(in the rows, 128 means zero)
Named turns come first, each shown by rows before and after it. Which turns, in which order, take the first row of each pair that follows to the second? Write the first one first, as in the answered first pair.
J_511:
[154 159  68 137 101 128 151 148 144 185 111 149 131 120 121  87  85 139]  ->  [108 135  74 176 141 128 123 138 132 168 133 151 124 115 107  65  90 152]
[115 128  90 175 159 153 106  90 124 142 123 176 139 107 146  96 141 148]  ->  [154 111  84 149 140 148 109  94 156 140 116 180 156 141 162 132 124 115]
[ 99  96 114 158 176 127  90  78 140 112 132 153 136 108 138 116 152 127]  ->  [157 111 107  98 126 142 118  90 177 134 115 171 143 133 152 154 139  86]
[ 97  93 150 163 169 140 121 109 155  95 167 153 129 123 136 140 175 140]  ->  [168 112 146 104 120 149 155 115 182 112 147 165 124 148 161 184 168 112]
J_682:
[ 94 143 137 172 139 123 117 112 165 117 119 163 156 141 123  94 115 145]  ->  [ 87 136 143 168 140 122 112 109 159 117 126 149 157 145 118 101 125 153]
[174 122 128 121  84 119 112 195 120 113 106 124 130 167 128 149 119 132]  ->  [177 130 125 126  87 111 114 196 118 114 105 121 126 170 123 142 114 130]
[115  53 105 123 177 141 100 125 123 123 139 106 119 157 122 165 153 146]  ->  [160 115 109  99 155 172 161 113 154 142  83 169 123 140 145 149 155 139]
J_518:
[112 122 161 134 128 131 110 139  86 114 154  82 101 110 130 151 168 152]  ->  [104 115 160 155 151 132 101 118 100 112 149 114 111 109 124 129 172 156]
[ 90 117 124 153 183 147 124  90 129 115 129 160 122 119 127 122 165 129]  ->  [100 122  96 174 152 140 128 111 143 115 137 174 145 127 119  84 130 132]
[110 163 153  96 118 121 146 188  67 145 130  77  97  89 130 127 132 150]  ->  [ 91 159 172 112 160 129 144 150  75 125 120  94  95  75 130 134 156 160]
Pairs:
Each pair is 2 to 3 turns apart.
[ 94 112 133 154 148  74 105 124 142 107 149 137  99 168 110 154 169 157]  ->  [110 115  96 163 121  65 106 145 150 108 162 149 115 175 111 129 140 152] | J_518 J_518
[ 64 119 101 124 138 143 104 132 143 122 128 189 138 132 141  78 153 155]  ->  [104 134 108  62  88 142 123 195 113 123 136 121 109 133 145 118 132 149] | J_518 J_518 J_518
[101 166 140 164 129 141 162 111 144 136  72 212 153 118 144  94 109  83]  ->  [ 69 161 125 195 122 125 151 136 122 128  93 195 156 113 127  55  95 101] | J_518 J_511
[174 127 127 117 114 129 144 121 188 135 128 200 142 149 118 126  89 131]  ->  [192 147 148  72 108 137 141 146 161 142 125 169 114 140 128 171  96 122] | J_518 J_518
[164 178 131  95 137 139 153 188  87 122 136  91 110 115 168 156  96 117]  ->  [106 164 142 184 209 142 125  98 135 100 110 174 137 126 160 115 127 128] | J_518 J_518 J_518
[ 93 123 155 144 180 149 125  97 122 119 129 123 126 123 133 138 164 134]  ->  [157 119  89 142 115 128 134 128 169 130 129 153 165 158 116 101 109 109] | J_518 J_518 J_511
[153 149 133 102  88 140 164 139 117 139 122 118 122 137 117 116 135 143]  ->  [127 149 163 116 127 152 161 113 121 125 102 127 113 127 131 129 168 154] | J_518 J_518
[ 87 126 147 112 151  95 128 140  99  98 168  99 111 116 127 193 146 131]  ->  [122 114 139 110 158 102 128  96 156  96 145 154 143 144 142 203 140 102] | J_518 J_511 J_518
